Each pair is two rows. How far apart are they, by a hidden measure? 0 means very close, and 20 very far. Two or three weighted sums of its numbers give each row a place; it is the straight-line distance between the places.
[ 23  61 -18   2  -7  70  49 -34  -1   9   4 -38]
[-39   1  39  29 -19  -7 -36 -38  20  19 -34  15]: 2
[ 43  24 -38   6  17  80  55  46 -33  -1  52   7]
[-12 -82  42  23 -21 -66  33  -7 -15 -19 -27  13]: 7
[ 36  22 -40 -29  31 -23 -28  31 -12 -65  -1 -55]
[-38 -15  79  22  51  55 -30 -20  31  17 -13 -19]: 5
[-38   3 -51 -19 -39  40 -34 -19  14  67 -34 -35]
[ 10  54 -73 -16 -27 -13 -17  38  30 -31  41 -77]: 7
[ -4  30 -47 -62 -59  12 -31  26  40 105  28  76]
[  8 -17  32 -16 -36  -9 -80 -17   1  35 -92  28]: 9
[ 13  -5 -34  -3  -2  27 -19 -79  -7  24 -36 -21]
[ 21 -24 -42  23 -84 -17  12 -57 -26  45  -8 -74]: 5
[-30 -79  10  40 -47 -28 -12  37  48 -33  20 -33]
[ 61  -8  -4  51 -54  80 -42  17  45  -5  -1 -10]: 9
[  2  64  19 -18  -2  15 -36   0  41 -22   0   1]
[ 27 -91  17  25  71 -76  19 -20  -3 -84 -12   3]: 9
[-16  47 -46  -2   0  21  24 -18   3   0  -4 -30]
[-67 -32  38 -12 -23 -58  54 -23  16 -10 -35  24]: 6
[ 15 -84 -30 -20   5 -18 -20 -24 -27  32 -57 -34]
[-31 -38  46   9  13   4 -34 -55  44  -7 -19  28]: 13
[-34  -1  17 100  39 -53  60 -50  39 -44 -22  -4]
[ 19   2  64  49 -13  38  -3  22  26 -16   1  -9]: 18
[ 23 -29  47  86  43  -2  23  14 -46 -90 -51 -37]
[ 68  21  26 -40  52 -19  -1   1 -47 -47  -7  17]: 9
[-80   9 -18  10  29 -49   9 -53  -7 -22  53   5]
[ 31 -28  70 -28   5 -30   7  19  -4 -84 -19   0]: 15
[-45  31  43  68 -62   5 -29  -4  45 -41 -42 -39]
[-25   3 -76 -79 -28  -5  24 -51 -54  43  40  38]: 12
[ 41  39   0 -25  13  69 -65   6 -13 -20 -47 -30]
[ 29  38  26 -29  19  44 -15  29 -22 -48 -33 -63]: 2
[  7   2 -75 -67  36 -21   4  21 -15 -16  28  14]
[  8  20  12  15 -12 -15  51  -3 -23 -27 -38  15]: 5
[-43  -1  -6  -6 -80  25 -12  13   2  48   7 -67]
[ 31 -21  45  51  22 -18  -4 -16  83 -21 -18  29]: 7
[ 19  55 -79 -58 -49   0 -31  15  -1  66  11   6]
[ 48 -11 -56 -36  24  18  24 -23 -71 -17  24   1]: 4
[ 60  30  26   5  16 -60   1  22   1 -37 -13   4]
[-24 -24  58 -20 -16  40   9  28 -14   4  -8  -3]: 5
[-54 -14  -6 -57   4 -21 -24 -23   4  78  -4  30]
[ -20 -119   56    9    3  -70   52   19  -52  -29  -30   37]: 6
[-63 -12  10 -68 -33 -22  18   1   4  20  17 -23]
[ 22 -43 -64 -10 -10 -44   4  -7 -27  13  -6  42]: 3
[-14  -1 -94   9  26  20  26 -30  10 -16  76  58]
[-35 -12  30 -29 -52 -13   1   1 -10  32 -68 -40]: 11
[ -9 -34  34  75  33   7  45 -38  38 -70   6 -77]
[-26  31 101 -31  20  31 -71   5  12  -5 -46  -2]: 12
[ -2  23  -9  -1 -35  66 -20 -11 -34 -23   3 -29]
[-38 -55  59  20 -11 -66 -32 -24  24   4 -45  -6]: 9
[ 16 -40 -65  27 -13 -84  92  21 -63 -54  41  12]
[ 97  -6  17  24  49  52  19  39   0 -69  19  -5]: 17
[   9   -1  -72  -39   41   -6   83    7 -104  -15   12    8]
[  7  16 -53 -13  20  76  17 -53  39  27  59   2]: 11
[ -8   6 -27  66   2  45 -13   5 -14 -63  34 -97]
[  3  13 -39  23 -24   6 -38 -16  18  34 -12  74]: 8
[ 38  49 -10  -1  -6  20  -1  27   1   4  20  15]
[-81 -13  -5   8   7 -21 -20  20  21  48  21  29]: 9
[-15  11 -35  31 -27 -57  -5 -41 -13 -40 -12  44]
[  3 -44  42  43 -14  27 -39 -17   2  22 -16  58]: 8
[-28 -48  44  30 -16 -79  23 -16  31 -20 -28  -9]
[-38  -3  41 -24  -1 -44  29  56 -16 -74   0 -39]: 6
[-11  29  20  46 -42  23 -32   8  40 -66 -11 -61]
[ 25  11   5 -13 -24  42  58  11 -67 -50   1  -2]: 3
[ -4  -3 -10 -18  50 -19  41 -16 -31 -25  80  88]
[-17 -51   7  44  26 -15  17 -30  11 -54  -6 -83]: 14
[  8  28  99  66 -17 -11  -2   0  13 -49 -33 -43]
[-32   7  17 -48   8   1 -32  -3  33  22 -29  72]: 11
[ 15 -35 -19  19  21 -47 -22 -28  32 -29  49  26]
[-41  44   3 -38 -21 -46  16  16  37   4 -32 -21]: 16
[ -75 -106   16  -11   27  -35   11   29   29   11   41   -1]
[  2  -7  -6 -41  27 -13  30   4 -37 -38  51 -30]: 10
[-45 -18  -2  21 -52 -41  -1  25  16  12  49  17]
[-82 -25  64  50 -79  24  10  16   3  43   7 -30]: 3
[  8  -9 -50 -43   5 -80 -39  42  32 -32  -8  13]
[ 72 -20 -76 -62   5 -16 -54 -16  11  23 -60  74]: 3
[-39 -22   7  16 -79  23 -17   1  17  23 -45 -46]
[ -5 -71  59 -22  29 -58  56  56 -45 -44  43  28]: 10
[-18 -53   1  40   5  68 -81 -26  59 -13 -49   4]
[-67  -1  -4  -5 -18 -21  47 -35 -28 -35  38 -56]: 12
[-10 -10  20  45  27  24  22  10  33  22  40  94]
[ 71  33 -60   9 -11 -47  25  33  -9 -27 -32  47]: 12
[  3 -30 106  15 -18 -32  41  49 -15 -16   2 -17]
[114 -71  24  14   6  57 -50  19  12 -12 -49 -30]: 6
[-127   24   30   28  -75   -5   21   40   39   76  -20  -16]
[ 73  -6  52  -2  78  18 -25  20  10 -70 -18 -30]: 19
[  10   94  -43   42  -13   58 -104  -29   86   53  -21   19]
[ 79  42 -55  -7 -22   3 -73  36 -10   7 -59 -96]: 7
[ 15  12  18 -10   0  37  17  49   9 -37  42  52]
[-33 -46  31  50 -75 -43  55 -17  12 -19 -28 -45]: 17
[-13  13  53  47 -27 -38 -23  12  48 -47 -64 -46]
[ 10  10 -13 -62  40 -23  -6 -41  22 -26 -42 -19]: 4
[ 98 -10  23   1 -21  58   3  11 -15   5 -23 -15]
[-21  26  12  65 -48  11  16 -19  30 -45  25 -51]: 5
[ -7  34 -42  40   4  49 -35 -15  29 -42  -2 -37]
[ 18 -40  26  27  -7  29 -29 -30  -7  -6  21  32]: 12
[-15 -10   8 -26  25 -26  19  54 -29 -24  70 -31]
[-11   0 -50  22 -25  37  -3 -15  19  59   5   2]: 9
[ -1  22  38 -31  47  27 -37  -2 -19 -69 -22 -38]
[-13  62  63 112 -47   8 -11 -28  74 -60 -45 -47]: 5
[ -35  -21   11   38 -112   -4   44   -5  -10   49   16  -41]
[-13   4   8  50 -20  28  29 -20 -23 -97  45 -47]: 12
[ -2  -2  21   1 -44 -24  11  25 -11  39 -39   1]
[-87 -15 -29  -9  32 -24  28 -41  13  42  74  35]: 10
[ 57 -34 -62 -50  -1 -27  -3 -42 -45  74  33  11]
[-39 -25 -43 -32 -16  38 -48 -34  15  43  46 -66]: 2
[  0 -22  85  24  49  31  30 -23 -12 -96  28 -64]
[-19   2  26  10  62   4 -80  42  77  -9  -5  -6]: 9
[ 43  15 -31  28 -75  63 -27 -10  51  46   5 -15]
[-68  38  20  -3   4 -52  48  -5 -19  -2   3  -8]: 13
[-47  15   9 -36  28 -13  13 -21 -16  -7  11 -64]
[ 48  35 -41 -40  30 -50 -13  33 -11 -42  -1  44]: 10
[  1 -52 -16  50  13  15  35 -73  14   5  55  -4]
[-21 -13 -15   3 -26  12  19  -7  44  77  -7   5]: 12
[ 12  36 -46  11  15 -54  26 -39   1  21  52  56]
[ -4  10  16  88 -29  57  34 -34 -28 -47  32  -5]: 9
[-13  22  -5   5 -52 -55 106  -8 -27   8  10 -14]
[-17 -26 -32  65   2  40  40 -72 -42   6  39 -22]: 10
[  4 -16 -27  46 -38 -20  70 -15 -32  46 -14  16]
[-35  13  19   0 -32 -25 -20  -9  25  10 -42 -82]: 6
[ 14  46  20  37 -26  52   5 -36 -27 -35  16 -11]
[-63  -9 -19  29 -19  -9   2 -10  17  35   7  47]: 15
[-69   1  38 -28 -83  12  33 -25  23  35  26 -51]
[-43 -25 -24 -14 -78   4 -38 -33  26  59  -1 -21]: 2
[  3  53  10 -40  12  48 -36 -51  22  -2  15  36]
[  2  12 -99 -25 -23  16  67   0  21  19 106   6]: 15
[ -4 -65  -8 -13   1 -48  35  54 -26  47   9  16]
[-34 -83  46  46  49  30 -20  16  24 -28  41  17]: 14
[-71 -39 -22  39  10 -70  48 -23   2   0  61  46]
[-54  -1  36  67 -42 -25  13  15  61  24  90  51]: 12
[ 32 -10  34 -60  21  41   1  68   1  -6  53 -12]
[ 30  -9 -59 -45 -22  16 -68 -63   5  41 -27  15]: 9
[ 38 -26 -28  27 -17 -44 -18 -31  29  33 -65  -4]
[ -14   50  -34    9   -6   23   44  -26   12   -7  -33 -102]: 5
[ 74  27 -30 -72  42  30 -13  52  -8   1  24   1]
[ 59 -47 -19  34  24  62 -12 -17 -14  18  41  33]: 7
[105  50 -10  46 -37  25 -30 -10   6 -32  -6 -49]
[ 19  14  42  35  -6  -5 -38  13  20 -40 -36  18]: 6
[-39 -25 -61 -12  31 -42 -63  14  58  14  23  18]
[ 36  12 -47 -25 -25 -39 -25 -56 -10  48 -45  19]: 4
[ 12 -31 -47 -33  21 -15 -38 -36 -46  -5  12   7]
[-40  19   0  -3 -19  36 -11 -13   6  55  47  42]: 3
[ 57 -28 -16  31  35 -44  62   1 -16 -27  15 -14]
[  1  73  18 -47  20 -44  26  73 -41  24  27  53]: 6
[ -4  66 -54 -35 -39  34  -2   0  37  62  87  42]
[ 52 -25 -57 -25  35 -67  46 -12 -28  61   6  44]: 16
[-37 -22  80   4  30  53 -10  33  12 -66   2 -51]
[-53 -27  32  30 -43 -12   7 -62 -24  17 -31 -29]: 12
[-22 -27  -7  37 -33 -10 -21  -1  34  28   9  43]
[-30  38 -60 -66  45 -25  -8   0 -15  16  66  23]: 6
[-75 -21  11  55 -38 -77  55  73  52 -26  59  19]
[-29 -10   0  62 -57  -8 -71 -32  59  -2  -9 -57]: 9
[ 22 -57 -11   1  -3 -23 -52  -1  -3  19 -29  36]
[ 23   0  38 -61  12  -2 -22  10 -58  44 -39  30]: 5
[-32 -59   7  61 -38 -26   1 -68 -33  33 -31  38]
[ 27 -77  54 -20  35  36 -26 -20 -43  12 -24  17]: 10
[-41 -62  19  22 -68 -19 -24   3  35  24 -37  23]
[-58  13   2 -21  64 -50 -34 -11  18   3  30   7]: 12
[-11  17  41  -3  68   5 -88  34  43 -36 -14   2]
[ -4 -91  47 -25  58  28 -45  10  -2 -30  31   8]: 10
[-42 -83  50  64 -22 -71   5  18  19 -38  -7 -15]
[ 14  -7  13 -35 -61 -23  28  30   9  45  -6   7]: 3
[ 49  45 -21 -25  22  45 -21 -42 -27  37  -6 -33]
[-57 -65 -36  12 -11 -25  -7 -28  32  44 -20  -5]: 16
[ 52 117 -14 -66  22  62 -64  48  32  -9  14 -16]
[ 45  54  12   8  53   0   1  32 -30 -37  24  18]: 5
[  0 -50   1 -18  84 -44  -3 -69   9  27 -50  46]
[ 37 -59  23 -58  14  26   3   6 -17  27 -26 -44]: 8
[ 28  17  27 -25   6   4  51   9 -62  27  21  21]
[-29  -7   9 -34  -8 -78  39   6 -20 -25  21   5]: 6
[ 10  -4  22  19  17  11  55 -21  -3 -73  20   8]
[ -15   22 -107  -65  -29   -2   19   42  -46   85   87   23]: 12
[-13 -24   8 -45 -16 -45 -33 -24 -25 -57 -52 -41]
[-42  88 -28   3   9  81 -39 -10 -11 -42  14   8]: 9
[ 65 -29  13 -42  26 -40 -23  39 -10   3 -16  75]
[  5 -72  53  18  81 -18 -41  44   6 -43  -7  19]: 4
[-35  11  41  -9  20 -29  18 -44   3 -29 -43 -37]
[-81  81  -2  -1 -54  50 -65  60  54  10  18 -56]: 9
[-29 -11  44  33 -25   4  27   2  57 -27 -29  -6]
[ 16 -46  65   0  41 -16 -22  41   4 -27  13  42]: 13
[-43 -34   8  -9   4 -72  46  31  11  21  -6  55]
[ 20  34 -42  51 -37  10  58  -1  16  58  32  31]: 6
[ -7 -11  45 -40 -57  75 -20  42   1  38 -19  18]
[ 44 -23  56   0  65 -34 -43  20  26 -70 -44  13]: 7
[ 38   1 -46   1  -5 -49  36  22 -41 -28   6 -44]
[-37  -8  72 -27  10  64 -32  11 -25  -6 -41 -19]: 11
[-43  -1  19  29 -25 -37 -31 -50  52  24 -23  24]
[ 10  38 -35 -14 -21 -39  24 -29 -56   0  22 -69]: 7
[  0 -51   4   5 -15   6  16 -44 -18   9 -48 -88]
[ 10  15   1  95 -32 -33  54 -10 -12 -45  59  11]: 14
[  14  -40   45   61   20   89   44   20    9 -108   22  -91]
[ 50  26   5  20 -10  71 -32 -84  16  19  17   3]: 10
[ 35  29  -2  -2  67  42 -25  30  18 -38 -55  23]
[-32  17  58  -9  47 -32  55  55 -32 -86 -10 -21]: 5
[-69   2 -40   8  14  31  16 -53  -9 -59  33 -60]
[ 33 -16 -46 -32  71  -5 -14 -66 -35  36  -8  57]: 1
[ 45 -53 -94  12  -2   4 -59 -10  22  61 -20 -18]
[ 84  -8   2 -68 -52  64  -1  29 -23  64  14 -30]: 14
[ 10  66 -21  -8  43 -93 -15  17  50 -12 -23  -1]
[ 15 -19 -13   8  18  49 -46 -53  35  28 -26 -10]: 10
[ 10  18 -74   0  22  26  21 -66 -28  32  23  45]
[  1  33 -41 -32  55 -16  49   9 -62  17  46  10]: 3
[-21 -12  40  67 -33 -15  49  -1  30 -41  12  -1]
[ -8   8  12  21  13   4  71 -19 -45 -20  83  20]: 11
[ 26 -63  63 -15  15   6 -38  24 -34  -3 -21   7]
[-49  -5   2 -52  -9 -38 -11  11 -11   9 -27 -53]: 15
[-57  26   2 -45  30 -10 -30 -58   3  65 -15  20]
[ 31 -53  38 -13 -57   0  -6  22 -59  29  26  16]: 16
[-54  37   5  52  -3 -49  -7   2  25 -21   7  46]
[ 28 -14 -53 -30 -18  26  -6  -7 -33  10  -4 -53]: 3
[ 56 -13  -9 -45 -19  44  14  64 -15  22  24  39]
[-20 -64  15  31  45 -33  13 -36  23  -8 -58 -12]: 18
[ 25 -49 -33 123  27  36 -29 -24  14 -23  30  -7]
[-28 -90   1   0  48 -63 -49 -40   5 -39 -27   8]: 7
[ -8  23   7  71  40  40  -6 -66  48 -99   1 -93]
[ 43   2 -51 -37  43 -19 -21  21 -45 -20  45   7]: 7
[-68  12  -9 -58   7 -51   3  14   5  42  40  32]
[ 61  37  20 -63 -67  70   9  72 -28  25  -9  21]: 15
